Where one turn sends some rows of the set: a few examples, then the rows asked:
buz: [-1.561,-0.945,-1.283,2.669,-1.070,1.202,-1.058,0.535,0.353,0.873,-0.035,-1.276,1.341]
Nepuf: [0.178,0.576,-0.153,2.091,-1.149,3.116,-1.191,0.501,0.285,1.359,1.468,-1.039,0.223]
Matu: [-0.970,0.775,-1.231,1.158,-1.904,1.463,-0.901,-0.296,-0.604,1.677,0.512,-1.041,0.711]
vuk: [-0.060,-0.132,-1.232,-0.267,0.931,1.623,0.943,1.938,0.826,-0.639,0.162,2.332,2.082]
bag: [-1.031,-1.071,-0.682,2.503,0.492,1.055,-0.612,0.661,-0.117,-2.286,0.421,2.032,0.191]
Pafu: [-0.381,-0.057,-0.369,0.873,0.387,-0.108,-1.029,-0.006,-1.139,-0.544,1.752,2.969,1.376]
fef: [-1.436,1.839,-0.972,0.186,-1.018,1.877,-1.266,-0.279,0.118,-1.288,0.489,-0.459,1.907]
Pusov: [-0.360,0.492,-0.908,-0.194,0.642,0.621,1.597,2.825,0.170,-0.219,0.283,1.804,0.632]
fopat: [0.335,1.506,-0.569,0.943,0.229,2.609,-0.241,2.887,-0.268,-0.963,0.504,1.081,-1.021]
sesol: [1.042,-0.791,-0.614,1.655,0.303,1.239,-1.251,1.912,0.788,-1.007,-1.044,1.661,2.014]
Bemi: [-2.511,-0.258,0.839,2.232,0.333,1.574,-1.669,1.658,0.276,1.515,1.136,-0.205,1.195]
dob: [-3.323,-0.066,-0.602,1.337,-0.408,2.045,-1.482,0.175,0.057,0.858,0.071,-0.133,1.677]
Bap: [-0.120,0.324,-0.475,2.524,-0.682,1.356,0.638,-0.681,0.561,1.152,1.124,0.039,2.862]
fosi: [-1.907,-0.127,-1.069,2.599,-0.104,2.197,-0.512,1.720,0.035,1.087,1.968,-1.299,0.284]
Puz: [-0.908,1.538,-0.017,2.243,-0.348,0.953,0.845,0.518,-0.274,1.752,2.412,-0.181,1.383]
Lof: [0.015,0.666,-0.412,-0.219,0.859,2.982,-0.407,1.930,1.219,-1.125,0.179,2.297,1.363]
gim: [0.095,-0.802,-0.548,2.253,-0.499,2.110,-1.526,0.229,0.624,1.642,1.512,-0.422,2.501]
vadig: [-1.323,0.545,-0.418,1.414,0.829,1.262,-0.527,1.110,-1.086,-1.382,2.322,2.310,-0.594]
kugok: [-2.132,2.225,-0.563,1.808,-1.056,2.175,-0.374,-0.580,-0.072,0.548,1.028,-0.349,0.967]
Vad: [0.052,-0.556,-0.857,0.299,1.092,1.995,-2.589,1.378,-0.085,0.289,0.160,2.519,-0.079]
pap: [0.014,-0.584,-0.418,1.884,-1.033,3.347,0.940,-0.116,0.518,1.027,0.201,-0.462,0.909]
doro: [0.447,-0.131,-0.463,0.226,0.500,1.090,-2.049,1.649,-0.566,0.764,-0.108,2.176,-0.997]
Gis: [-1.392,0.209,-1.442,1.258,-0.320,1.447,-0.677,0.575,-0.577,2.181,2.557,-0.447,1.930]
zuk: [0.064,1.335,-1.586,-0.772,-0.067,0.319,-0.553,1.316,-1.227,0.424,0.518,2.206,1.824]
Zup: [0.322,-1.463,-1.881,0.871,0.734,1.131,-0.008,1.795,-0.341,0.201,-0.398,1.787,-0.779]
Vala: [-0.622,1.290,-2.043,-0.683,-0.352,0.177,-0.247,1.297,-1.284,0.005,-0.142,1.871,1.385]
bime: [-0.539,-0.107,-1.215,0.946,-0.641,0.063,-0.032,-0.614,-1.201,-1.330,0.176,2.319,0.402]
veke: [-1.577,0.698,0.701,3.652,0.077,1.162,-0.403,1.316,0.704,0.787,1.509,-0.584,1.091]
Dira: [-0.556,0.936,-0.142,3.063,-0.651,3.189,0.121,-0.295,1.049,0.021,0.936,-0.460,1.276]
tafab: [0.186,0.698,-0.185,1.045,-0.147,-0.551,0.841,1.586,-0.278,0.541,2.169,-0.476,2.132]
muz: [0.495,-0.636,0.243,1.543,-0.827,1.451,0.770,0.208,-0.048,2.420,0.926,-0.023,1.806]
detu: [-0.312,0.373,0.237,0.620,0.345,0.308,0.327,3.246,0.679,-0.563,-0.762,1.471,0.048]
ved: [-2.171,0.478,-1.125,1.015,-1.027,3.478,0.105,-0.353,-0.091,0.641,0.207,-0.425,0.588]
sazi: [-1.195,1.234,0.725,1.765,0.079,-0.087,-0.751,2.579,0.069,-0.269,1.718,-0.980,0.789]
Siguv: [1.010,-0.788,0.651,2.318,0.295,0.993,-1.032,0.478,-0.013,-1.309,0.989,2.432,0.500]
zene: [0.298,1.309,-0.883,0.871,-0.593,3.263,0.379,0.259,0.626,-1.376,1.430,-0.638,1.379]
Neb: [-0.022,1.347,-0.552,0.987,0.924,2.500,-0.429,3.293,-0.246,-0.753,1.310,1.324,-0.539]
Miro: [-1.871,0.894,0.183,1.625,-0.374,0.528,-2.173,1.239,0.653,-1.260,0.128,-0.760,1.818]
roput: [-0.444,1.784,0.048,-0.932,0.068,1.915,-1.214,1.677,0.517,-0.604,-0.313,2.258,0.790]
nak: [0.569,-0.826,-1.113,0.455,0.212,0.321,-0.857,1.584,-0.694,0.776,-0.640,1.945,-0.846]
kis: [-0.470,-0.790,-2.046,-0.086,1.273,2.162,-1.594,1.066,-0.330,0.160,0.479,2.621,0.411]
Viv: [-2.383,0.835,-0.201,2.704,-0.664,0.548,-1.097,-0.158,0.403,0.664,0.304,-0.219,2.301]
bota: [0.019,-1.013,-1.062,1.786,0.718,1.043,-1.142,2.346,0.721,-1.258,-0.896,1.610,2.056]
bopi: [0.521,0.800,0.048,1.303,-0.411,1.388,0.064,0.311,-1.070,-1.186,1.320,2.063,-1.236]
Pasa: [1.233,-0.193,-0.597,1.570,-0.194,1.456,1.063,0.774,0.780,-0.547,1.499,-0.456,2.650]
robu: [-0.840,0.220,1.012,1.560,-0.086,1.058,-0.270,1.481,-0.405,2.723,2.008,-0.065,1.022]
kifo: [-0.347,-0.977,-2.408,0.286,1.166,2.111,-0.182,1.525,-0.477,0.006,0.472,2.126,-0.447]
Vuv: [-0.438,0.841,0.342,-0.151,-0.141,0.246,-1.137,2.123,0.647,-0.455,-1.382,1.938,0.905]

sesol goes to zuk
Viv goes to kugok
tafab goes to sazi
Where do these go?
Nepuf goes to gim
ved goes to pap
roput goes to Lof
doro goes to Vad
bag goes to bime

